Each named move below is a turn or a mirror, shown by a few rows before and after it. Which moves, in which order, take the first row of each later pair to the second? The first pair is answered.
move W:
[-10  -8   2   0  -8 -17   0   5   1  -1   3   8  -3  -9  12   8   4   3
 -13  -8   5   1  22 -10  -9  -9   6 -11  -7  -4] |-> [ -7  -6   1  -1  -8 -17   0   6   0   2   1   6  -1  -7  12   6   4   4
  -9  -9   3  -2  19  -6 -10 -11   9 -13 -10  -4]
[  6  14  17 -17  -8  -3  -9  38   1  12   4  33 -16   3  -7 -13  -5  22
  -6  -3   2  -4  11 -10   6  -2   5  -3  18  -2] |-> [ 13  14  18  -8  -2   6 -13  37   2   0  -1  34  -5  -5  -3 -13   3  18
   7 -12   2  -9  20  -4  17  -6   5 -10   2   8]
[-12  14 -37   0  10 -25  -2  16   3  21  15   5  -6   4  -4  28 -43  55
 -36 -21 -25  26  34   7   8  -7   8  28   4 -43] |-> [  3   7 -32  28  27  -4 -18  13   2 -10   0   9  22  -7  -2  25 -34  47
  -7 -45 -22   5  52  19  31 -14  16  15 -29 -19]
[ 23  10  -1  12   7  39 -17 -18 -11 -15 -13   5  29   0  20   3  24  -7
  18   0  -2 -26   1  22   4  -5  12 -12  -9  42] |-> [ -1  18  -8 -30 -15   6   3 -15 -10  28  10  -1 -14  16  12   2  14   7
 -19  33  -6   2 -25  10 -28   7   4   8  42   6]
move V:
[ 22   0  25   8  13  22   2 -17  30   6 -24   9  15 -15  39 -25  15 -30
   1 -19   7  51 -21 -13 -14 -39  24  11 -14  46] |-> [ 23   6  29  -3   5  21   4 -15  25  14 -19   8   6 -10  37 -33  16 -29
  -8  -9   5  57 -32 -15 -22 -34  20  17   2  35]
[ 29   0  17 -16  22  18   3 -17   2   1  -1  -1  13   1  29 -22  -2 -16
  19  -7  13   1 -13  25   3  16 -13  -2  -8 -10] |-> [ 30  -1  19 -14  21  21   2 -17   2   2  -2  -2  13   2  28 -22  -1 -16
  22  -8  11   0 -15  26   4  17 -13  -3  -8 -12]
[ -1  17  -3  -5   3   2  -1   3 -12   6  16  -5  -1   9  -3  -2  -6   8
  -7  14 -18  -2  -6  -1   1  10  -7   2   6 -15] |-> [ -5   4 -11  16  10   4  -7   5  -8 -14   4  -2  10   4  -1   4  -1   9
   9  -6 -12 -13   7   2  17   3  -1  -6 -15  -8]
move H:
[-20   1  10  -7   9   8  -9  16   3   4 -19   5  -3   8  28   7  -6  19
   0  13 -27  -2  23   3 -15  -9  -2  10  18   0] |-> [-23 -13  13  -1   6   3 -10  19  10 -11 -23  11   1   1  26  14   0  14
   9   0 -15 -10  27  -1 -11 -16   0  -4  12   6]
[ -9  -3   1  24   7  -6   8  11  -9 -10  39  14 -16   2   2   4 -20 -12
   8 -12 -25 -14  20  -3  12   6 -21   0 -23  -2] |-> [ -9   7   2  23   9  -4  10  11 -14  -5  42  12 -18   2   2  -1 -23 -14
   5  -6 -30 -15  17   1  11   9 -23   2 -20  -4]
[-28 -13 -39  33  11 -29 -12 -11   0 -26  27  -4 -18 -18 -11  24  -1 -17
 -11 -10  25  -5   5  -2  33  -9 -18  19  22  -6] |-> [-21  -1 -36  31  13 -21 -15 -16 -13 -23  32 -12 -14 -13 -11  19  -2 -24
 -18  -2  19  -8  -5  -4  35  -1 -23  21  27  -7]
Pairs:
Each pair is two moves apart.
[-16 -16 -14  -6   4  -8  -1  22  23  -2  -9  34  -3   0   8  23 -18  29
   4 -15 -15   8  34   1  -9  -2  17  -6  -2   8] |-> [ -4 -15  -1   0   9  10  -3  18  20 -12 -12  37   9  -5  13  12 -13  22
  16 -19 -19   3  34   6  -3   3  15 -11 -13  21] | V, W
[-18  20 -27 -15  16  19  21  35  -3  10 -15 -15 -11  36 -16  -1 -38  13
 -25   7   7  -2  -2   7  42 -21  17  18   3  -1] |-> [-23 -14 -19   1   6  10  18  33  11 -23 -19  -1  -4  22 -16   4 -29  -9
  -7 -20  38 -16   5  -3  46 -35  20 -12 -17  14] | H, H
[  5  -6  -5 -11  -6  -5  42  29  -6  -4  -2 -24 -14  30 -15  -7  -4 -18
 -33  31  -6 -11  10   8  -2  11 -45  17  -8 -13] |-> [ 17   3   6 -10   0  10  40  25 -11 -13  -5 -22  -5  29 -11 -19   0 -23
 -26  33  -6 -16   8  11   0  13 -47  11 -13  -1] | W, V
[  8 -11  -9  -6   1  44 -36  11  10 -32 -21 -32  31 -28   6  13  19 -24
   1  38  27 -27 -15   9   7 -29   8  14 -14  22] |-> [ -7 -25 -27  -1  -5  29 -30  13  16 -29 -20 -35  25 -29   3  31  13 -16
  -6  32  33 -22  -8   7   9 -38  15  18 -14   9] | W, V
[ -8   4 -25   8  10  10  -8 -28 -12  -3   5 -51   7  -5 -17  -2  37  -8
   9  21  22 -15 -27  -9  16 -14  22   0   8  -7] |-> [ -5  10 -29  12  16  17 -12 -22 -16   3  -6 -51  13  -2 -10  -3  30   3
  12  18  13 -12 -14   0  20 -14  26  10  -1  -2] | H, W
[ 20 -17 -16   4   0 -11 -15 -29  23 -12 -24 -16  16 -26  10 -18  32   9
 -20   3  39   4 -10   8  26 -12  29  11  -7   9] |-> [ 11 -21 -21  -5  -2 -23 -10 -25  27  -2 -21 -18   2 -23   7 -13  31  13
 -29   5  40  11 -13   4  22 -14  28  16  -1   0] | W, V
[ -8 -10   5   4  -1  -6  21  14  -5  -2   2  24   4  21   1   2  -8  32
   5 -17 -10  12  32  -2  -8   0   0   6 -12  -6] |-> [-15 -17   8  -2 -15 -19  27   9  -5   0  16  25  -9  23  -4  -3  -5  17
   0 -12   8  12  15 -12 -19   3 -10  -2   0 -14] | H, W
[ -5  -8   2 -38 -31 -19  22 -16  -1 -18  -1   7 -39  -1   9  -3 -19   4
  18   1  12  -4   6 -36 -24 -11  -5  13  14 -21] |-> [-11 -22 -10 -25 -28 -23  17 -12   2 -30  -7   8 -33  -9   9   8 -21   4
  23 -12  16 -11  18 -33 -15 -20   1  11  -1 -18] | V, W
[ 33  -8   6  -7  -5   4 -20   8   7  -4 -17  10  10 -17  -7   1  -2   8
   5   2 -11  -9  16 -16  17  10   8 -14   5  -5] |-> [ 29 -11  -1  -5  -8  -4 -20  11  12  -3 -18   8   6 -15  -9   9  -1  13
   0   0 -11  -9  17 -16  19   6  10 -12   2 -11] | W, V
[ 29  53  37 -29  -2  43   2  -6 -21  22 -11  -3  22  17   7 -32  12  13
  -2  25 -34  14 -20  19 -17  31  -4   9  25  22] |-> [ 37  40  36   2  12  57 -13  -7 -15 -11 -28  -2  50   1  11 -21  19   8
  20  -8 -29  -6   5  26   6  19  10  -4 -14  40] | W, V
[ 46   7  47   1  -7   7  -4  -3 -19 -22 -29   9  11  49   9 -28 -36  21
  -5 -26  -1 -27  -3 -14  11   1  10 -37 -14   4] |-> [ 35  -8  31  15  -5  -6  -5   1  -9 -31 -34   8  11  39   5  -6 -41  27
  -2 -41   5 -30   9 -10  22 -13  20 -34 -28   0] | W, V
[-24 -23  46 -14 -29  -5  18  29  19   6   6   4 -17   6  -4  -9   3  14
 -17  26 -18  -4   3 -11 -12  21  -6 -16   6  -6] |-> [-36 -36  30  -6 -29 -13  19  34  26   1  -1   4 -18   2  -5   4   4  17
 -15  19 -13  -3  12 -13  -5  11   1 -12  -3  -8] | V, W
[-11   0   6 -12  -2   1   8  -8  10  18 -26  -8  -1  -5   3   8   8  29
  -3  11  -9  20   5   7 -11 -11  31  20   6  13] |-> [-18 -20   7 -10 -12  -9   9 -11  19  11 -21  -1  -4 -13   1  10  15  17
   1   3   6  20   4  -2 -16 -19  29   8   6  13] | H, W
[ 16  11 -12 -18   9   4  20  11  -4  -2   0 -11  -9   0  -5 -12 -25   3
  13  13  -3  13  -4 -16  -9  -4  15   6  33  -9] |-> [ 27  14  -2 -13  10  14  17   7  -7  -9  -3  -8   1  -2  -3 -20 -21  -4
  21  13  -4   7  -4 -13  -4  -1  14   1  27   0] | W, V
[ -4  -4  10 -26 -17  14   1  16  -2  -4   9  10   7 -14  -8 -17  -4 -10
  26  -3   5 -18   8 -14 -27   6  -5  -4   3   3] |-> [-11  -7   7 -30 -20   7   2  16   1   2  12   9   2 -13 -11 -14  -5  -7
  21   0   8 -10   8 -16 -28   5  -2  -3  12  -1] | V, W
[ -3 -44  29   2  -2 -12  -4  -6  14   5  13   4  -2  -3  -8  -6  12   4
  -2  -4  20   0 -23  -1 -29  -9   3 -19  -6   4] |-> [  7 -39  29  14   7  -2 -12 -12   5  -8  13  -6  10  -7  -9  -7  15  -5
   5  -9  18 -10 -22   4 -15  -7  -4 -22 -16   9] | H, V
[  9   1 -12  18  25  18 -11 -11  -5 -15   2 -10  24  -2   3  -2  -5  -4
  11  -7  -7 -13   7  17  29  -4  -9  -4 -21   1] |-> [-10 -10 -26  19  20  -2  -8  -6   4  -9   3 -12  10  -2  -1  16  -9   5
   5 -12  -3  -8  12  15  26 -11  -3   3 -19 -12] | W, V
